In the rows, 128 means zero.
Rotation paths and how fast each direction turns (degrees per step)
Each turn is a multiple of 5 degrees from 10 to 175, or 0.
Each row of a path follows its step; steps can be skipped.
path 1
step 1: [132 128 133 130 124 129 116 124 134 128 124 130 133 124 139 121 128 127
 133 130 111 120 130 139 132 137 123 128 127 133 126 130 126 132 132 124
 129 133 123 120 133 124 129 116 132 140 131 125 122 122 126 132 129 123
 130 139 124 107 115 111 120 132 128 129 126 120 133 125 128 126 134 128
 126 126]
step 3: [129 125 124 116 121 129 115 137 122 128 131 123 132 129 125 137 139 145
 118 126 127 127 123 133 132 124 130 128 139 131 121 131 145 126 112 128
 134 127 137 135 123 131 126 129 133 126 132 140 124 131 123 127 124 122
 126 133 129 130 135 123 125 120 128 139 130 138 128 132 125 131 119 131
 123 119]
step 6: [128 139 131 139 128 122 130 138 122 134 117 129 126 124 125 134 138 131
 130 131 132 130 122 131 130 133 123 121 128 132 136 139 134 126 126 130
 130 131 134 134 115 135 122 138 132 127 134 121 125 136 126 129 129 123
 123 134 126 112 127 129 132 134 142 131 130 145 124 124 140 122 123 131
 133 138]
step 10: [118 122 134 122 126 126 132 132 127 129 117 131 133 117 133 123 121 129
 123 118 124 135 124 144 121 130 126 116 128 122 109 128 138 141 129 124
 132 123 128 122 136 119 116 124 122 129 128 138 132 131 133 128 127 130
 127 134 126 127 127 126 131 128 125 136 123 122 132 134 135 134 133 137
 124 125]
step 13: [133 122 128 120 121 140 119 141 130 144 133 125 126 122 123 129 137 121
 140 135 118 136 121 130 126 131 144 118 131 119 124 131 129 135 135 124
 135 131 136 123 129 126 128 132 116 135 133 126 128 127 134 133 130 124
 125 136 128 119 136 132 121 130 132 131 132 135 133 132 120 131 122 132
 132 127]
step 17: [125 125 131 133 141 138 130 134 133 125 113 132 133 124 144 124 125 128
 128 123 125 125 124 140 128 128 124 123 126 140 132 130 139 127 132 138
 125 136 120 127 124 125 127 122 131 133 133 123 116 135 123 133 134 131
 130 134 132 132 117 125 137 119 143 122 121 124 127 122 121 122 123 131
 138 126]
step 18: [128 114 134 131 126 128 120 137 126 128 128 140 136 135 136 128 124 135
 131 120 126 119 142 130 135 132 119 126 137 132 138 128 127 132 120 109
 134 132 129 128 125 136 130 118 136 129 130 126 133 130 130 136 132 119
 128 134 126 124 125 120 124 123 134 127 114 142 122 131 127 128 125 136
 125 128]
step 26: [134 127 124 132 128 121 127 134 121 127 120 119 133 120 133 125 135 134
 110 126 128 135 127 141 130 120 120 130 134 125 126 126 128 128 140 120
 126 134 126 134 124 129 108 133 131 127 130 140 130 144 114 129 128 128
 126 137 123 126 120 130 126 127 125 135 127 128 134 121 129 120 124 130
 130 122]
Directions:
[129 128 128 130 127 124 129 127 131 130 125 126 128 128 127 127 127 129
 129 129 126 129 127 128 128 127 127 126 126 124 128 127 128 127 126 129
 130 129 127 130 127 129 126 126 129 130 129 128 128 126 129 127 130 127
 130 125 127 131 129 128 130 125 128 128 127 127 128 128 131 126 130 131
 129 128] => 65
[126 125 127 127 129 129 127 127 123 130 129 125 130 127 129 128 128 126
 128 128 126 129 127 128 126 131 127 128 127 127 128 129 127 131 129 130
 130 128 127 128 130 130 129 129 126 132 126 128 127 127 129 127 126 126
 127 129 128 127 128 127 128 128 127 127 128 125 129 130 132 127 128 130
 128 128] => 120
[127 127 128 128 129 125 131 133 127 128 129 129 131 128 129 129 127 126
 127 129 130 128 129 128 130 127 128 129 129 129 128 129 127 129 130 129
 127 129 129 130 125 128 129 128 129 128 126 127 127 130 127 128 129 130
 127 129 125 129 131 128 127 125 129 127 128 127 128 124 129 126 127 130
 127 131] => 35
path 2
step 3: [117 138 130 124 121 119 116 125 128 118 124 146 127 133 127 133 143 111
 134 123 128 134 121 124 136 121 130 129 133 123 135 125 129 136 142 123
 119 128 127 140 133 126 127 131 138 122 124 123 131 122 119 132 124 125
 135 129 124 131 122 135 122 137 132 128 129 136 118 139 122 127 123 123
 123 132]
step 4: [124 125 133 126 133 142 118 126 135 131 126 129 137 131 126 137 121 129
 143 134 138 132 123 135 127 119 129 127 123 126 123 128 124 116 136 136
 125 113 123 137 142 127 118 126 128 134 141 130 127 130 137 135 124 138
 120 134 121 121 119 131 128 132 129 139 124 125 118 121 134 138 119 129
 135 130]
step 6: [125 130 117 130 129 124 128 136 130 126 117 130 119 113 137 133 139 126
 132 126 120 126 114 125 125 122 132 125 133 131 126 120 139 129 132 127
 131 130 119 144 131 129 117 129 129 124 121 136 134 122 127 127 130 124
 121 122 123 144 137 133 131 127 128 129 126 139 148 135 125 124 117 122
 139 131]
step 15: [118 130 133 130 109 129 126 144 138 130 131 129 120 135 136 134 124 137
 139 133 122 140 119 140 113 115 126 134 135 127 120 121 135 128 129 132
 118 130 131 129 131 119 117 126 134 129 130 125 133 127 128 118 136 132
 128 133 119 125 129 127 124 126 134 122 126 125 123 128 136 122 121 130
 122 139]
step 22: [125 132 120 119 138 126 128 120 132 127 130 133 120 127 127 131 112 127
 131 136 135 127 123 141 137 122 128 139 123 131 117 125 117 124 142 127
 128 120 127 131 129 121 135 127 125 128 122 137 132 129 132 134 133 124
 128 135 123 127 113 121 120 148 125 123 125 130 116 134 136 121 130 135
 124 120]
step 24: [124 125 112 128 117 130 134 139 125 128 123 125 128 126 126 121 135 113
 136 126 119 122 114 122 132 123 121 124 128 120 111 121 124 139 126 129
 133 134 129 117 129 134 134 120 138 125 129 125 126 122 133 133 133 120
 127 128 126 130 133 138 114 128 138 130 124 129 135 125 127 117 118 117
 126 138]
step 25: [118 128 122 127 121 127 126 128 132 115 124 141 123 127 122 138 112 122
 132 132 130 132 126 130 124 120 134 127 126 131 123 121 113 130 123 125
 125 123 127 130 135 134 119 119 126 134 123 125 126 120 134 127 115 127
 122 124 127 137 125 123 119 122 119 122 114 131 124 145 117 137 128 123
 126 115]
step 26: [114 134 135 136 116 131 117 121 135 118 128 122 135 137 137 126 126 123
 121 134 134 126 131 144 137 123 128 121 129 132 124 133 121 132 141 125
 123 116 127 133 137 126 131 134 121 122 135 124 126 125 132 125 135 123
 137 139 121 114 127 130 134 132 130 115 129 121 130 141 132 125 128 135
 128 136]
Directions:
[125 128 127 125 129 128 130 127 128 129 128 129 131 123 129 129 128 128
 128 128 128 127 126 127 128 126 130 128 129 130 129 128 129 131 127 128
 127 131 125 128 127 128 127 128 125 126 126 126 126 129 129 129 130 127
 131 127 128 129 129 127 128 128 128 126 125 130 127 129 130 130 129 129
 129 126] => 95
[127 130 127 129 123 128 129 129 129 128 127 129 128 130 128 129 130 127
 125 127 127 125 128 127 131 128 129 130 128 126 129 127 127 125 123 129
 126 127 125 129 128 128 127 126 129 129 130 127 130 127 129 126 128 129
 129 127 128 130 126 127 129 126 129 128 128 130 127 130 128 124 129 128
 128 126] => 80
[129 130 127 126 127 126 128 126 127 127 129 127 130 128 129 129 129 127
 127 129 129 128 127 128 127 127 132 127 125 127 129 128 126 128 129 126
 127 127 126 128 127 127 130 128 127 133 128 131 127 128 127 129 129 128
 124 129 131 126 127 128 130 128 130 128 128 128 127 127 133 129 128 128
 128 129] => 80
[130 129 127 130 128 127 131 128 128 127 128 129 126 129 128 126 126 128
 130 126 128 128 126 127 131 129 127 130 127 126 129 128 129 126 126 126
 128 128 126 127 127 127 129 130 128 128 126 129 127 127 127 132 129 127
 132 130 130 128 129 127 127 129 127 131 130 126 124 127 128 129 128 130
 128 128] => 35
